In the data rows, zero lies at 7.5, halfway between 7 and 8.
Here is a table of points, one per row:
6,10,6,7,8,14,9,7,9,7,7,3,12,6,8,9,7,6,9,7,8,7,8,10,7,6,7,6,7,8,6,9,9,6,9,6,7,7,8,6,7,11,7,10,6,8,6,9
6,6,6,7,6,8,5,15,6,9,7,5,7,12,7,7,7,8,7,9,5,8,9,6,6,6,7,5,8,6,7,6,8,11,9,11,8,5,4,9,7,9,8,7,5,7,6,9
9,8,8,9,7,11,7,8,6,9,7,8,6,7,5,7,7,6,6,11,6,5,8,7,7,11,7,11,8,7,8,8,6,8,9,9,13,8,8,4,9,8,7,8,8,7,9,6
8,5,7,8,9,7,5,8,7,8,11,6,7,7,4,6,5,8,11,3,6,6,7,5,10,8,8,6,6,9,10,6,8,5,7,6,10,7,9,7,10,7,8,9,6,6,6,6
7,7,7,8,6,7,6,8,7,8,8,12,8,4,5,8,7,4,6,8,3,11,5,8,5,6,10,8,6,10,7,8,6,8,9,8,7,7,8,5,8,8,9,5,6,12,6,9
9,7,8,8,9,7,5,7,7,8,11,8,7,8,8,6,14,9,8,8,8,10,9,7,8,15,8,5,7,7,7,9,5,6,7,6,6,7,7,7,8,7,7,10,7,10,6,6
9,6,9,8,10,8,5,7,7,7,10,3,7,7,8,6,5,10,9,6,7,9,6,7,11,8,8,13,8,7,9,7,7,8,7,7,5,9,6,7,7,7,7,8,5,9,7,7
4,7,4,6,7,7,6,6,8,5,8,9,7,12,8,6,5,4,7,5,6,10,9,4,6,8,9,11,6,7,6,8,7,5,9,4,6,4,10,8,7,7,7,6,9,8,7,7
6,9,9,10,7,9,6,7,7,9,5,10,9,7,8,7,6,6,7,8,7,8,9,9,6,9,4,10,10,6,5,7,8,7,8,7,7,5,6,8,8,2,7,9,5,5,8,8
6,11,8,7,7,6,9,7,10,9,7,8,8,6,3,7,8,10,6,9,8,9,8,7,8,6,7,8,8,5,7,6,4,5,9,7,9,8,8,8,8,11,7,11,8,6,7,8
6,10,7,10,5,7,9,6,8,9,5,8,9,10,8,8,7,6,5,8,7,7,5,7,9,9,6,7,11,8,10,6,8,5,10,10,11,7,7,7,6,7,9,8,7,10,8,7
5,7,8,6,6,9,8,5,9,6,9,5,7,8,10,8,7,8,6,8,5,6,8,8,6,5,6,5,9,9,7,7,8,7,8,8,7,6,9,4,10,10,8,8,6,9,15,9
9,9,7,5,7,7,5,9,6,7,7,6,7,6,11,7,5,4,7,6,11,7,6,7,7,8,7,6,7,10,6,8,4,6,8,13,5,7,7,7,9,8,9,7,13,7,6,6
7,9,7,6,4,5,6,6,9,4,7,5,6,7,6,8,9,5,10,8,10,8,6,8,6,11,7,7,10,5,10,6,12,8,7,8,6,7,9,10,6,13,7,6,4,7,10,9
5,7,7,6,8,10,6,4,6,9,7,8,5,8,7,9,7,6,6,8,9,9,6,5,6,5,8,7,9,8,5,6,7,14,11,7,6,8,7,9,8,8,8,7,8,10,6,9
6,8,5,10,7,10,8,7,6,8,5,7,8,6,5,9,8,6,8,8,9,9,6,8,7,7,8,7,8,8,7,7,5,10,0,7,10,7,6,6,7,4,8,8,6,7,9,8
6,0,8,10,6,9,10,7,7,7,6,9,9,8,6,7,5,8,5,9,10,7,6,8,6,9,7,8,9,8,5,7,6,5,8,7,7,10,6,9,6,9,8,9,7,5,9,7
6,8,7,8,8,8,10,9,8,9,6,9,6,8,9,7,6,10,6,9,9,8,8,6,9,8,6,10,7,7,6,7,9,7,0,7,7,6,8,7,9,9,6,9,6,9,7,6
13,7,6,6,7,9,9,7,8,9,10,7,8,7,5,6,10,7,7,7,7,6,12,7,11,6,8,7,10,10,11,6,5,6,7,8,5,6,5,10,9,7,7,1,7,6,7,6
8,7,6,7,6,9,7,4,5,11,7,10,9,12,5,7,7,8,7,9,7,9,7,6,9,6,8,5,6,9,7,4,10,13,9,11,7,5,10,7,11,8,9,7,6,5,5,10
8,7,3,8,8,8,7,7,9,7,4,7,6,7,11,7,11,7,7,8,5,7,9,9,6,7,7,8,6,8,9,8,8,6,8,10,6,13,12,10,8,7,8,5,7,9,6,6
4,8,10,7,7,6,6,7,7,7,5,7,8,11,5,7,8,7,11,5,6,9,7,5,9,6,9,8,7,7,7,10,7,5,6,8,6,6,7,6,7,8,7,7,14,10,6,8
9,5,6,6,7,4,11,5,6,7,8,6,11,7,11,7,7,8,9,10,8,5,9,6,3,8,7,7,8,6,11,7,10,10,8,8,10,7,5,3,7,8,8,10,8,7,4,4
7,10,13,7,8,8,12,11,11,6,9,6,8,8,7,6,9,6,6,7,9,11,9,5,5,9,7,8,7,12,8,6,10,10,8,7,6,12,9,8,7,5,7,7,7,8,6,6
10,6,7,7,7,8,7,7,6,9,10,6,7,6,8,6,7,9,8,10,7,6,7,6,10,6,7,6,7,9,8,7,6,7,7,6,6,5,13,7,0,7,6,8,7,8,7,6
6,7,6,6,10,8,7,6,8,7,9,9,10,9,11,7,7,11,8,6,6,8,8,6,8,9,7,4,9,8,6,7,5,9,8,5,11,11,6,7,8,6,5,7,7,7,7,6
8,5,9,7,7,10,6,10,11,6,8,6,8,8,7,6,15,7,7,9,9,8,3,5,7,5,6,9,6,7,6,7,12,7,7,7,8,10,8,7,8,5,7,4,11,5,7,7
7,8,8,10,8,7,8,9,6,7,6,10,5,7,10,7,9,5,5,7,9,8,7,8,12,7,6,8,7,7,5,6,8,6,8,6,11,7,7,5,7,10,8,9,7,5,7,7
9,10,8,5,6,5,5,7,6,6,6,5,5,12,7,7,7,8,9,9,8,11,8,9,4,5,9,9,7,11,6,7,5,4,8,6,7,8,8,5,7,8,8,8,9,5,7,9
6,9,8,7,7,7,10,9,7,7,5,8,8,7,8,7,7,8,7,8,9,6,7,7,10,8,15,10,7,6,6,6,8,6,8,8,7,8,6,7,6,8,6,9,7,6,10,6
5,10,11,5,7,7,6,8,10,4,8,8,5,8,5,8,7,7,7,8,9,0,6,9,6,9,7,5,5,10,9,7,7,11,7,5,7,10,6,10,7,5,6,6,6,8,7,8
7,6,6,7,9,6,4,7,7,7,8,7,7,5,8,6,6,11,10,7,10,10,8,10,10,8,8,7,6,10,9,6,10,5,9,7,9,7,5,6,7,5,7,9,6,12,6,7
6,4,9,4,7,8,7,7,6,9,6,12,5,10,8,7,8,6,9,5,9,8,8,9,6,5,8,10,8,7,8,9,7,6,8,6,5,7,6,5,8,10,8,5,6,10,5,9
7,7,7,10,7,7,8,8,8,9,7,10,9,5,9,7,7,8,8,10,9,5,8,5,9,9,7,9,8,7,7,8,7,5,7,8,6,9,8,7,9,7,5,8,8,6,7,15
9,5,10,6,8,5,8,8,7,7,6,6,11,5,11,7,7,9,9,9,8,7,5,7,6,8,7,6,11,8,9,8,6,9,9,4,10,3,9,8,11,6,6,6,8,7,6,5
5,10,7,9,7,6,8,9,8,7,7,9,9,6,8,8,8,10,6,6,9,6,7,6,10,8,6,9,7,7,8,6,6,7,8,5,5,8,7,6,8,8,15,8,7,6,8,7
8,6,7,8,7,4,5,8,11,6,5,6,8,8,7,7,8,7,8,5,9,5,11,12,7,5,8,7,10,5,4,9,6,9,7,13,8,10,14,6,8,6,8,6,7,9,6,6
7,9,9,5,7,5,7,7,9,15,7,4,7,8,7,8,7,7,0,5,7,7,7,12,6,10,8,7,6,7,9,8,11,9,6,5,7,9,8,8,7,8,6,5,9,5,10,8
7,7,10,8,8,9,7,7,9,6,7,8,7,6,10,7,7,6,7,6,8,10,10,9,6,4,7,6,4,4,15,9,6,9,7,9,7,10,10,9,7,6,7,9,9,5,9,7
15,10,9,11,8,11,8,8,8,5,5,8,10,8,8,10,5,11,5,3,9,7,6,6,4,6,9,5,6,6,6,10,8,6,8,6,6,6,9,6,8,11,7,9,7,10,8,8
7,8,8,7,15,7,8,7,8,5,6,7,8,9,6,9,8,5,7,10,6,7,8,9,6,9,6,6,7,8,7,7,9,8,7,9,6,6,7,9,6,10,9,7,7,6,9,9
9,9,7,7,7,7,7,8,7,7,4,12,11,9,7,6,6,9,8,9,9,8,6,9,11,7,5,10,6,5,7,7,7,7,8,6,7,9,7,9,8,8,6,7,8,6,10,5
12,6,5,5,8,6,6,7,9,10,10,8,7,7,7,7,11,6,7,6,7,5,8,8,9,4,8,7,11,10,8,8,8,6,7,8,6,6,6,11,8,5,7,15,7,9,7,6
7,9,5,9,8,7,10,11,7,9,10,10,10,8,6,7,9,8,10,7,12,6,8,8,8,8,6,12,6,8,8,8,6,9,8,6,8,7,8,7,8,9,6,8,9,8,12,7
9,7,8,15,7,6,5,6,7,9,12,6,7,7,8,7,9,7,7,8,9,7,11,8,8,5,9,6,9,9,7,6,8,8,7,7,7,6,5,11,8,8,6,5,9,9,6,6
7,8,5,12,7,9,12,7,10,9,6,5,3,9,7,8,7,8,9,9,8,7,3,9,7,9,7,7,8,6,7,6,5,7,11,7,7,6,6,7,9,4,6,9,8,7,6,8
7,7,8,7,5,6,10,8,9,3,7,7,7,6,4,8,9,7,6,5,6,9,9,11,8,11,6,6,6,6,7,6,11,9,8,9,5,4,7,7,6,7,6,7,10,6,9,8
7,6,8,7,10,6,7,7,8,8,10,10,8,6,9,7,8,11,11,4,5,7,5,7,8,7,9,9,9,7,9,7,7,9,7,7,8,8,5,6,5,8,6,7,7,7,6,7
11,6,8,5,8,7,11,7,7,6,9,7,9,7,9,6,7,10,7,6,7,8,7,8,8,9,9,7,9,6,9,7,6,9,7,6,13,7,7,10,7,5,10,7,9,9,6,14
6,10,8,9,7,9,11,7,0,5,7,5,9,6,8,9,9,10,7,5,6,6,6,8,6,6,6,8,6,8,7,10,9,7,7,8,7,9,9,9,9,8,6,9,7,8,9,8
8,6,8,6,6,8,6,8,9,7,9,8,7,8,9,15,9,8,8,7,7,8,10,8,8,9,8,9,7,7,9,7,8,6,7,8,7,9,10,8,7,6,7,6,9,8,7,7
6,7,5,7,10,6,7,6,8,6,11,8,7,5,8,7,6,11,6,7,7,8,7,6,8,6,8,9,10,7,9,9,8,7,7,9,10,6,5,6,8,7,4,6,8,7,6,6
7,8,8,6,6,9,7,7,8,8,11,9,7,9,11,6,7,8,9,9,7,7,8,12,5,6,9,8,4,7,4,8,7,5,5,12,8,7,10,11,8,7,11,6,9,8,6,6
7,8,7,7,6,6,8,6,8,8,7,9,6,10,6,8,7,7,7,9,7,10,7,6,10,7,8,7,8,10,7,15,8,10,10,8,8,7,6,8,8,7,10,6,5,7,7,8
11,6,9,6,7,5,8,6,5,9,13,5,8,7,7,7,6,4,7,10,8,7,8,6,10,5,6,5,5,3,5,6,6,4,6,7,6,9,5,8,9,5,6,6,5,10,7,6
8,8,7,8,8,8,9,8,8,11,5,9,5,5,7,8,6,8,10,7,10,8,8,4,7,8,6,7,8,7,5,7,9,6,9,8,11,7,7,8,7,6,9,7,8,7,14,7
8,9,7,7,6,8,8,10,8,6,10,9,6,6,7,6,4,5,9,10,5,8,6,9,7,9,8,4,11,6,9,7,12,10,5,4,6,12,9,9,9,7,9,8,13,6,7,7
9,8,9,7,5,8,7,6,11,6,4,5,8,7,10,9,7,6,8,9,3,7,9,7,8,9,7,9,4,9,6,7,8,11,6,8,8,6,4,11,8,13,7,9,7,6,10,8
These points spread out most along one direction. Take the direction at right angles to it along which they spread out most. Go by this last direction. How far along it is each point below, from 0 to 99? 50 is the average, and the first point above lies past it. One standard deviation of the points above along it is 16.
6,4,9,4,7,8,7,7,6,9,6,12,5,10,8,7,8,6,9,5,9,8,8,9,6,5,8,10,8,7,8,9,7,6,8,6,5,7,6,5,8,10,8,5,6,10,5,9 -> 43
7,6,6,7,9,6,4,7,7,7,8,7,7,5,8,6,6,11,10,7,10,10,8,10,10,8,8,7,6,10,9,6,10,5,9,7,9,7,5,6,7,5,7,9,6,12,6,7 -> 56
12,6,5,5,8,6,6,7,9,10,10,8,7,7,7,7,11,6,7,6,7,5,8,8,9,4,8,7,11,10,8,8,8,6,7,8,6,6,6,11,8,5,7,15,7,9,7,6 -> 41
7,7,7,10,7,7,8,8,8,9,7,10,9,5,9,7,7,8,8,10,9,5,8,5,9,9,7,9,8,7,7,8,7,5,7,8,6,9,8,7,9,7,5,8,8,6,7,15 -> 71
11,6,8,5,8,7,11,7,7,6,9,7,9,7,9,6,7,10,7,6,7,8,7,8,8,9,9,7,9,6,9,7,6,9,7,6,13,7,7,10,7,5,10,7,9,9,6,14 -> 54
4,8,10,7,7,6,6,7,7,7,5,7,8,11,5,7,8,7,11,5,6,9,7,5,9,6,9,8,7,7,7,10,7,5,6,8,6,6,7,6,7,8,7,7,14,10,6,8 -> 43
9,8,9,7,5,8,7,6,11,6,4,5,8,7,10,9,7,6,8,9,3,7,9,7,8,9,7,9,4,9,6,7,8,11,6,8,8,6,4,11,8,13,7,9,7,6,10,8 -> 46
6,10,7,10,5,7,9,6,8,9,5,8,9,10,8,8,7,6,5,8,7,7,5,7,9,9,6,7,11,8,10,6,8,5,10,10,11,7,7,7,6,7,9,8,7,10,8,7 -> 69
6,10,6,7,8,14,9,7,9,7,7,3,12,6,8,9,7,6,9,7,8,7,8,10,7,6,7,6,7,8,6,9,9,6,9,6,7,7,8,6,7,11,7,10,6,8,6,9 -> 54
7,9,5,9,8,7,10,11,7,9,10,10,10,8,6,7,9,8,10,7,12,6,8,8,8,8,6,12,6,8,8,8,6,9,8,6,8,7,8,7,8,9,6,8,9,8,12,7 -> 74
9,5,10,6,8,5,8,8,7,7,6,6,11,5,11,7,7,9,9,9,8,7,5,7,6,8,7,6,11,8,9,8,6,9,9,4,10,3,9,8,11,6,6,6,8,7,6,5 -> 57
9,5,6,6,7,4,11,5,6,7,8,6,11,7,11,7,7,8,9,10,8,5,9,6,3,8,7,7,8,6,11,7,10,10,8,8,10,7,5,3,7,8,8,10,8,7,4,4 -> 56
6,7,5,7,10,6,7,6,8,6,11,8,7,5,8,7,6,11,6,7,7,8,7,6,8,6,8,9,10,7,9,9,8,7,7,9,10,6,5,6,8,7,4,6,8,7,6,6 -> 59
5,10,11,5,7,7,6,8,10,4,8,8,5,8,5,8,7,7,7,8,9,0,6,9,6,9,7,5,5,10,9,7,7,11,7,5,7,10,6,10,7,5,6,6,6,8,7,8 -> 30
